Each row has a name. Each question is about the rows just above it.

[   0   29  -66  -27  -24 -118  -24   -5    1   15]  Q_462
[  1  21 -53  19 -14  11  37 -28   2   7]  Q_644
[  3   9  37  20  -2  62 -32  -3  -1   9]  Q_937
[ -2  12  43  36  22 -27  49   0  -1  -3]  Q_880
[  0  71 -32   4  -4  85 -24  -2   1   5]  Q_862
[ -3  -7  88 -11  -5  17  -7   4   2  11]  Q_542
What comes right after [-28] in the named rows? : [2]
The entry that follows [-14]: : [11]
Right after [3] comes : [9]
Among the named rows, does one hold [ 1 -2] next to each other, in this order? : no
Does one of the named rows hold [-118  -24] side by side, in this order? : yes
Right after [12] comes : [43]

[  7 -24  -9   1  12] -> Q_966
[ -5 -16 -22 -18  22] -> Q_768
[  5  -3   3 -17  22] -> Q_491
[  1 -30 -20 -15   8] -> Q_928
[-11  69   2 -17  26] -> Q_438
[-52 -87  40  41  40] -> Q_99
[ 21  25 -42 -71  90] -> Q_989
[ 19  69  22  37 -23] -> Q_106
[-71  20 -42  21  -5] -> Q_607
[-51 -11  35 -81 -12] -> Q_201
[ 78  96 -97   3  25] -> Q_888
[ -41   26   -7  -96 -116] -> Q_727
The entry that follows [-52]: : [-87]
The entry that follows [-51]: : [-11]
What comes right after [20] in the named rows? : [-42]
Among the named rows, does one hold [  1 -30 -20 -15] next to each other, in this order? : yes

[  5 -10 -15 -21  11   7   0  18   8   3  46 -24   0   9] -> Q_501
[ 44  16  48 -19 -57   7   0 -21 -31  21 -48  42  17  16] -> Q_874
[ -3   1 -30 -22  -7 -18 -15   6  -8   1 -21  11 -10 -12] -> Q_101
[ 23 -22  67  -8 -10 -23 -16 -16 -44  -6 -90  54  47  66] -> Q_720
[ 15   1  -1   6   1  -6   5  21   3   4  45 -10  -2   4] -> Q_422
Whose row is [ -3   1 -30 -22  -7 -18 -15   6  -8   1 -21  11 -10 -12]? : Q_101
Does one of the named rows hold [ 6 21  3  4 45] side by side, in this order? : no
Does one of the named rows hold [ -7 -18] side by side, in this order? : yes
Is [ 0 18  8] printed in one of the named rows, side by side and in this order? : yes
Among the named rows, does one hold [  1 -21  10] next to each other, in this order? : no

[  2   7 -19  60] : Q_739
[61 -2 -7 27] : Q_16
[59 -8 -3 16] : Q_225
[-81 -49  47 -63] : Q_741
[61 -2 -7 -3] : Q_879
[-77  42 -21 -99] : Q_844
[61 -2 -7 19] : Q_649
[-41  22 -21 -78] : Q_387
[ 87  -4 -13  14] : Q_300
Among the named rows, does one hold [-7 -2 61] next to each other, in this order? : no
Does one of the named rows hold [ 60 -19] side by side, in this order? : no
What comes right after [47] in the named rows? : [-63]
Does one of the named rows hold [-6 19] side by side, in this order? : no
Among the named rows, does one hold [-78 -21  22 -41] next to each other, in this order? : no

[ 65  48  59 -74 -67 104   5]  Q_615
[ -17   -8  -30 -112   24   63 -111]  Q_226
[ -43  -73  -41 -110   94  -97  -97]  Q_35
[103  88 113  41  64  70  31]  Q_935
Does one of the named rows hold [  5 104 -67 -74] side by side, in this order? : no
The entry that follows [64]: : [70]
Right after [-110] comes : [94]
Right after [-73] comes : [-41]
Is [-74  59  48  65] printed in one of the named rows, side by side and in this order? : no
Is [ 47  59 -74] printed in one of the named rows, side by side and in this order? : no

[ 109  -44   72   -2 -104   80 -116   12   94  -22  -29  112   -9] : Q_899
[ -30   87   76   95   56   95  105    9   92   62   99 -101   82] : Q_228
[ 90  73 105  79  78  95  69 -95  90 107   2 -51 -85] : Q_965
Among the named rows, does one hold [ 96 105] next to each other, in this order? : no
Does one of the named rows hold [105   9  93] side by side, in this order? : no
Right after [73] comes : [105]
Among the named rows, does one hold [ 90 107] next to each other, in this order? : yes

[120  10 117 115  44  45  42]  Q_614
[-119 -104  -87  -63  -90 -116 -100]  Q_167
[-54 -68 -81  11 -35 -24 -80]  Q_772
Right after [-104] comes : [-87]
Among the named rows, does one hold [-119 -104] next to each other, in this order? : yes
The entry that follows [45]: : [42]
What comes right after [-63] in the named rows? : [-90]
Right after [-68] comes : [-81]

[ 34 -55  72  91 -20 -21 -10  -1 -67  45  56 -60  -4 -42 102  45  12  20
   4 -25 -28 -52  27   1] : Q_988
[-11 -28  25 -11   3  -2  12  -7 -21  10  -8 -22  14   7  37  19  -3  -3
   4 -23  15  -2  16 -29] : Q_581
[-20 -12   6 -27   8   1  14  -7  -3   0 -19  -7  14  18   8   8  -3  -3
   4 -20  22   5  12 -27] : Q_546
[  10   80  -83  -21    1   19  -21   12   72  -43   -8   72  -28    1
 -117  -60   -3   -4   -6   59  -20   30  -47   58] : Q_268
[-55 -12   0 -82  28   3  37 -16   6  -7 -57  -3  36  53  -3   8 -10 -15
   4 -23  57  27  12 -62] : Q_455
[-19 -12   6 -25   8   1  14  -7  -3   0 -18  -7  14  18   8   8  -3  -3
   4 -21  21   4  12 -27] : Q_838
The entry that follows [53]: : [-3]
Does one of the named rows hold [  6  -7 -57] side by side, in this order? : yes

[-21 -13  25  45 -38 -88  17 -22 -27  -4  28   2 -94   1 -38   5 -46 -39
  30  -3  24   7   2  36] -> Q_796
[  0  21  -4  33 -24 -44  31  -7  27  15 -30  10 -16 -90 -67   2 -23  28
 -34  29  37  -3 -30   8] -> Q_863
[  -3   11  -18   35  -11  -59   32   -4   30    8  -37   11  -30 -103
  -45   -9    1   19  -41    9   37    1  -40   26] -> Q_102
[  -9    1  -18   34  -19  -55   32   -3   32    9  -41    6  -30 -100
  -48   -6   -3   22  -45   10   35   -3  -43   18] -> Q_690
[ 38  90  18   6 -10  39   7 -33  13 -10 -35  47  29   7 -45 -18 -54  16
 -49   7 -22 -44 -26  60] -> Q_344
[ 46  88  13  11 -11  37  -2 -34  10 -23 -39  57  31  20 -55 -20 -56  11
 -47  -1 -24 -41 -26  60] -> Q_396
[-40 -22  32  30 -25 -87  14 -21 -14  -1  47  14 -85 -38 -37 -12 -37 -60
  43  -2  17  29 -28  21] -> Q_418
Does one of the named rows hold [ -3 -30   8] side by side, in this order? : yes
Among the named rows, does one hold [32 -7] next to each other, in this order? : no

